The rows below come in pairs that one turn or mirror swaps. Which row does each named row swap with?
The rows were stretched afterwards, more along some directions than others.
viza: [  2   3 -26  -5   0 -12  -3   5 -16  18  22   2 -21  -2 -21   1  32 -15
 -23   8  -2   8  10  35  15 -25  -7 -10  -2   9   0  13]
tok: [ -9   9 -25  -8  -7  13 -17 -13 -12   0  16  -7  -7  -5 -25  -1  -8  -6
 -27  48  13   4  15  29  20 -15  -7 -15  19  15  -4  28]
susu: [-20  -2   6 -11 -39 -16  10  -4 -16 -18  30  17  -6  -7 -12  21  12 -25
 -21  16  -3  16   5  14   7 -26  13  -3 -11 -14  19  -2]
Dezog: [-16  -1  31 -30 -28 -14  -4  -6  -2 -22  25 -13 -12 -16 -11   7   1 -25
 -25  42  16  -3  -5  28  25 -32  -6   9  -2 -18   5  13]
gad: [  3  16 -17  -8 -13 -31  -3  -3   9   0  21  16 -19  -8 -20  -7  26 -16
 -41  41  20  14   1  21  16 -32  13  -1 -10  -4   5  11]
defel: [  0  -6  10 -17  -4  -1   2  25   2   6  19  -8 -27   3 -23   3  24  -5
 -47  17  -7  22  11  18  20 -17  -7  24  16 -22   2  28]
reta: [-21   9  40 -19 -22 -30  10  16 -11   0  31 -14  -3  -6 -18   2  35 -36
 -49  19  24   7   0  24  22 -39  -2  20 -14   0   8  23]
dazu: [-17 -13   8 -22 -10  -9  23  25  15  -7  11 -29  -7   4  -7  -5   3  17
   2   6 -10  11  10  -2  17 -11  -3 -15  -8 -15  -2  18]
Lise: [ -7  13 -13 -22 -11  -2   2  -3   1   3  21  -3 -15 -14 -13 -16  10  16
 -31  20  -6   0  -7  22   9 -11  -1  10   7 -13  21  25]
parub: [-24  20  -1  -3 -11 -15  -2   8   4 -28   6   0  -9 -11  -3 -27  -9   0
 -48  13  -8   5  15  -1  22 -39  -7 -21 -17   6  -2  50]
dap: [-11   1  -9 -20  -4   1  -9   9 -12  -8  12  -3 -24  -9 -23   9  24   4
 -50  38 -11  20  23  25   6 -44   5  -6   5 -22  17  39]
tebe: [ -2  13 -16 -20 -29 -23   8  12   1  -8  31   0 -21  -3 -22  -6  27  -7
 -25  24  17   5  18  28  12 -22  18  -4 -12 -13  -8  24]
Zot: [  4   5  -4   5  -9 -35  24   1  -5  -9  -7  18  -9  -5   3  -6  37 -30
 -21  16  34  21  -4   3   6 -25  -2  -3  -9  14   1   4]
melep: [ -5 -23  13 -25 -18 -20  -1  14 -10  20  17   5 -10   0 -17  14  41 -13
 -37  15   0  20  22  17   2 -23  14   8   3 -11   7   6]
repa: [ -6  13  -8   3 -11 -32  17 -11 -11 -14  -5  14  -2 -25  -1 -19  25 -19
 -54  30  36  23  -5   5   7 -38  -8   1 -15  30  18  27]
sosel: [ -3   4 -17  -8 -11 -29  17  -7 -22 -22   0  17 -10 -27  -5   2  37 -25
 -35  28  29  38   0  15  12 -46  -1  13 -22  27  17  15]
Fika: [-15   7   4   7 -26  -7   2  -3 -33 -31  11  -4 -13 -32 -18   4  25 -20
 -37  34   0  15  22  12   4 -57  17  14 -10  -3  11  28]
Gazem: [-14  -2   1 -18 -32 -28  -2  25 -13  -8  23  18 -31  -4 -26   8  35 -31
 -24  22  23  15  15  27  19 -40  11 -14 -36   2   6   2]
zef: [-24 -15   9 -33 -16 -19  38  28  16   2  42 -18   1   5   3   9  17  -7
 -25  13  -1  10   1  19  21 -33 -12  -3  -9 -23   8  24]
vekiv: [-15  -3 -22  -8  -4  -4  -6 -12 -10  -5  16  -7   7   7 -16  -1   0  -4
 -24  32   9   7  -6  27  13 -15 -11  -8   8  18  -3  17]
Rolu: [ -9 -19  16 -28 -31 -23  -2  29   2  11  29  10 -14 -10 -25   7  37 -22
 -25  20  -2  11  25  19   3 -33  10  -3  -9 -20   6  20]
nagum: [ -4 -25  21 -17 -36 -19 -11  25  -9  13  20  14  -9  -4 -18   8  28 -21
 -17  10  -1  13  29  14   4 -30  26   1 -16 -11  -3   5]
bobol: [  6   9  12 -36 -26 -31   4 -10  -2  -6  10  16 -18 -12 -14   1  29 -14
 -17  24  12  31  -7  15  -7 -16  27  12  -9  -2  13  15]
feb: [-26  12  14 -26 -19  -8   6  35   0 -12  24 -12 -16  -5 -20 -12  18 -18
 -47  14  -1   8  38   9  31 -39   1 -18 -25 -12  -3  50]
zomu: [-15 -15  27 -28 -30 -32   0  26   2  15  11   8  -5  -7 -21  -2  28 -22
 -20  29   3   8  14  10   2 -33  28  -8 -15 -23  -4  15]
kuda: [ -9   1   9 -16 -15 -13  -7   9 -27 -10  26   9 -25   4 -31  19  47  -5
 -18   4 -29  24  26  11   0 -28  14  11 -19  -1   9  10]
lebo: [-24  17  14 -18 -21 -15  -4  21   1 -15  17  -7  -8  -7  -6 -29  12 -15
 -51  13   2   0  21   2  20 -26   6 -16  -7  18 -19  45]
sopi: [-19  10  12 -23 -14 -19   8  25   3  -9  22  -9 -14  -1 -10 -15   8 -29
 -41  21  14  -3  33  10  30 -32   7 -32 -20   1 -11  49]
sumez: [-14   2 -19   6   3   4  16  28 -18 -23  21  -3 -21 -21 -37  18  33 -15
 -30  20  -3  12   9  24   9 -31 -19  -8  -6  -7  26  43]
rabor: [ -7   0 -27  -8  -3 -19   6  10 -22   0  17  17 -20 -15 -31  13  63 -21
 -39  25   1  22  -5  25   2 -55  12  28   4  13   5  13]
zulo: [-31   5  -2 -17 -15 -28  14  25  14 -19  12   0  -6  -5   4 -33   4 -16
 -42  19   9  -4  17   0  26 -26   5 -33 -18   4  -2  53]
seza: [-14  -9  45 -17 -25  -8   7  36   1  -8  12  -7  -4 -19 -23  14  25 -11
 -43   4 -13  -4   9   8  -9 -15  -3   3   8 -26   0   8]
femi: [-31   5   2 -20  -8 -32  11 -17  -6 -17  21  -6  -7 -16 -10   5  -1 -13
 -39  49  16  36 -13  19  27 -31  -2   2   1  -8   7  33]
gezim: [-13  16   5  -9 -22  -8   5   7 -23 -23  11 -12 -11  -6 -36   6  13 -16
 -41  11  18   3  30   2   5 -24   9  -2  -2  14 -11  17]
mem: [-23   6 -27   7  -6 -21   9  -6 -18 -34  -6  -2   3 -13 -11  -3  14  12
 -27  14 -22  24  -3  13  12 -33  -4 -11   7  10   9   9]
kab: [-12   4   8   3  -9 -34  27  11   1 -25   8  11 -12 -14   6  -8  35 -12
 -34  16  11  36  -3   5   5 -33 -13   8 -23  -2  22  21]
Sut: [ -8 -19  -1   3 -13  -5  13   9 -13   0  18   3  -3   4  -8  21  21 -28
  -1  -3  -8  24  26  21  10 -28   5 -22  -6 -13  -2  -9]
satub: [-26   8 -21 -19  -4   1   0 -13 -13 -12  16  -5   0  -9 -22   1  -8 -15
 -34  56  20   7  10  29  25 -18  -8 -20  17  10  -1  35]
rimo: [-17 -16   8  -6 -34 -26   3 -17 -29 -10  10   3  10  12  -9  22  27 -10
 -20  18   4  14  -1   7  -5 -36  19  16 -16  -3  -4 -10]
fizo: [-21  12   8 -15 -18   5 -18   0  -7 -22  15   9  -2 -11 -14  -1 -15   1
 -13  16 -11  14  24   9  21 -38   5   3   0   5  -2   5]
fuf: [-19 -22  -5  -7 -21 -13   6   9  -9 -14  21   9 -13  13   1  14  29 -15
 -19  27 -11  18  -1  31  23 -46  -1   2 -17  -5  15  21]
leka: [-15  11  -1  12 -12 -11  -2  11   1 -10   9  -7  -2 -28 -18 -22  18  11
 -57  26  -3  34   1  17  14 -32  -2  -1   0   9   0  38]
medab: [-19 -15   4  -7 -12 -15  14   1 -15 -28   8  18  -8 -33  -8  20  13 -19
   0  15   2  21  -1   8  16 -53  10   8 -18  -5  24   5]
Til: [-16  -6  -1 -10  -6  18   1  15 -18 -15  21  -9 -10   0 -10   6  -5  -9
 -14   5  -5  29  29  25  32 -23  -6   2   1  -5  -3   9]
mibed: [-21  12  17 -26 -28 -18   0  20  12 -17  15   4 -12  -9 -15 -20  13 -14
 -37   3  -1   4  28   1  11 -28   5 -17 -17   4  -7  52]
riva: [-24   5   0 -11 -13   3 -11 -12  -1  -3  16 -14  10  -4 -13  -1 -16  -1
 -35  27   1  -2   6  25  18 -18 -15  -4  20   4 -11  22]
zut: [-22   6   6  -7  -6 -14   4  24  -5 -20   4  -7  -3   3   0 -17  13  -9
 -26   9  -4  -1  18   3  26 -37  -1 -24 -17   1  -6  41]
Zodi: [ -6 -16  27 -11 -34 -22  -6  16  -6   1  22  11 -10  -4 -19  19  41 -21
 -24  14  -7  13  29  23  -3 -29  10   7  -5 -20   9   2]
vemip: [-12  -4 -31  -4  -5 -13   4   5 -12  -7  16 -20  -6  -1 -15  -2  12 -13
 -41  47  19  10  -2  33  21 -37 -21 -17  14  14   5  27]
sinob: [-18 -25  26 -23 -28 -23   5  22  -5   6  22  13  -7  -3 -17  11  29 -20
 -18   9  -4  10  24  13   4 -27  14  -8  -5 -12   8   8]
Potat: [ -7  -4  15 -15   1 -21   3  28  -2  24  19   0 -16  -7 -27  -8  28 -21
 -28   3   5  -9  22  17   4 -24  16 -18 -11 -11   2  24]
Lat: [-16   1 -19 -12  -7  -1  -6 -14  -2  -3  14  -1   8  -5 -19   3  -6 -11
 -30  40  12   8  -4  23  13 -22 -14  -8  17  11  -6  18]
laf: [ -4   1   0   0   7 -35  28   7  -1 -11   0   5  -7 -12   5 -11  33 -23
 -42  15  32  21   0   6  12 -30  -9  -1  -6  18   8  11]
vuz: [ -6   7  -5   5 -10 -21  12  -1   3 -18  -6  21  -6 -16  -4 -12  24 -22
 -42  10  28  26  -1   4   3 -21 -14   8   0  22   3  17]
pep: [ -9   7  -1  16  -4 -29  29  -5 -17 -26   6   4   2 -21   0 -13  22 -25
 -47  16  28  22   3   9   7 -26 -14   3  -9  21  22  17]
Maf: [ -8  -2 -13 -19 -23 -23  -3  19 -12  -8  17  -5 -10   1 -18  -6  15   3
 -19  24  10  16   9  39  17 -21  18   3 -11  -4   4  15]
zotu: [-19  -4   6 -17 -39  -6   7  11 -38  -4  24   6 -17 -16 -19  21  48 -29
 -27  32   3  25  21  37  14 -58  -1  12 -27 -22  17  18]
vizum: [-30   8   9 -19 -24 -24   4   9   4 -18   9  -2   2  -4   5 -24   7 -13
 -49  11   7  -8  18   0  21 -33   2 -26 -23   4 -12  40]
ber: [  1  -7   8   2  -5  -1  -1  43   8  -9   6 -21 -10  10  -6   2  21  -7
 -24   5 -17  -2  29   8  16 -17  13   0  15 -16  -1  10]
fuput: [-10  -8   0 -17 -29 -36  34 -17 -14 -15  15  22  10   6  -2  22  23 -18
 -10   6  22  17 -14  17  -2 -32  10  14 -13   3   3 -20]
soti: [-14 -17  15 -25 -26 -20   1   8 -18   1  16  13 -11 -19 -19  12  32 -20
 -35  29   5  11  30  13   7 -43  13  -4  -3  -4  12  18]
sil: [-12   2  -8  -7  -3 -31  24   8  -4 -23   7   5 -11 -11   4   2  36 -12
 -27  15  11  33  -2   5  17 -36  -9  13 -15  13  15   3]
vin: [ -9  -6  17  -8 -17   0   8  37 -10  -6  35  -4 -21  10 -29  20  46  -9
 -15   8 -23  16  33  11   1 -15 -13  15  -2 -24  15  24]
suten: [-24   7 -15 -29 -11  -1 -18 -13  -6   1  27 -15  -3   4 -21  -1 -14 -13
 -36  50  15  11  14  33  34 -18   5 -18  10   7 -12  33]
resub: [-31   3  -6 -17 -10 -21  13  20  -3 -22  10   1  -4  -9 -13 -20  21 -21
 -51   9   8   8  20   3  22 -34   2 -23 -19   6  -7  52]
Kul: [ -3   4   1  16  -7 -25  15  11 -23 -22  -4   9  -3 -13   0   3  37 -23
 -28  18  20  31   3   9  13 -41  -9   2 -18  16  12  11]
votag: [ -1 -17 -22  13   6 -11  18   3 -15  -8  19 -12 -10   6  -2  22   4 -34
  -2  21  17  12  12  24  23 -25  -7 -21   7   7  10  -2]
zak: [-13 -13  23 -43 -24 -34  27  33  -2 -17  21   5 -25   4 -12   8  32 -24
   8   6  20   9  20  17  13 -19  26  14 -22 -16   9  -1]
kal: [-18  15   2 -17 -15 -22  12  26   4 -12  11  -5  -9  -2  -9 -25  13 -18
 -37   7  13  -2  23   9  21 -34   1 -38 -13   7 -12  47]
fopir: [-18   7 -16  -4 -20 -21  -2   2 -19 -33  13  -6 -25 -22 -17   6  27   8
 -39  20  -2  29  17  24  15 -46  -7  -9 -11  -3   6   7]
dilem: [  2   0  16  -3 -12 -20  15  12  -8 -11  -1  11  -7  -2  -2 -13  32 -29
 -39  11  22  21  10  10  12 -23  -3   7  -5  13   7  15]
ker: [-11 -10  -7 -11 -12  -4  27  33 -14 -16  31 -14 -12  -6 -35  17  32 -33
 -20  27   3  39  26  36  26 -47   7  -2   3 -15  12  37]
bugit: [-21   6   7 -16 -18 -20   1  13  -7 -15  13  10  -8  -8   0 -19   4 -16
 -34   8  -5 -16  26   1  14 -33  16 -14 -22   7   1  33]
zasa: [-22  -3  -4   2  -4 -32  32  16 -26 -33   5  11  -6 -15 -16   1  30 -21
 -38   9   2  14  -8  27   4 -36  -5  10  -2   8  28  21]
viti: [-31   9  21 -37 -23 -10  -3  11   3 -25  41 -11 -17  -7 -22  10  19  -6
 -33  35 -11  34  10  25  17 -41  15   4  -8 -16   5  25]
Nem: [-17   9  -6 -10 -15  -4  -5   2  -1  -7   9   1  -9  -3 -13 -22   0 -23
 -65   8  21   3   4   8  14 -13  -6 -14  19   2 -20  39]
kan: [ -5   7  -1  -3 -16 -40  21  -3  -6 -17  -1  11  -1 -18   7 -11  29 -19
 -42  22  32  25  -4  12  12 -28  -9   3 -20  19  12  12]
paner: [-28  -9  22 -38 -28 -15  20   2 -15 -14  15   1  -9   4 -13  30  13  -8
   3  20  -7  21   8  21  12 -27   3   3 -28 -36   5   4]

fopir swaps with paner
Maf swaps with rimo
Sut swaps with viza
vuz swaps with mibed
laf swaps with sopi
gezim swaps with zak
zef swaps with gad
Til swaps with kuda
dap swaps with femi
rabor swaps with ker
kan swaps with vizum
feb swaps with sil
soti swaps with satub

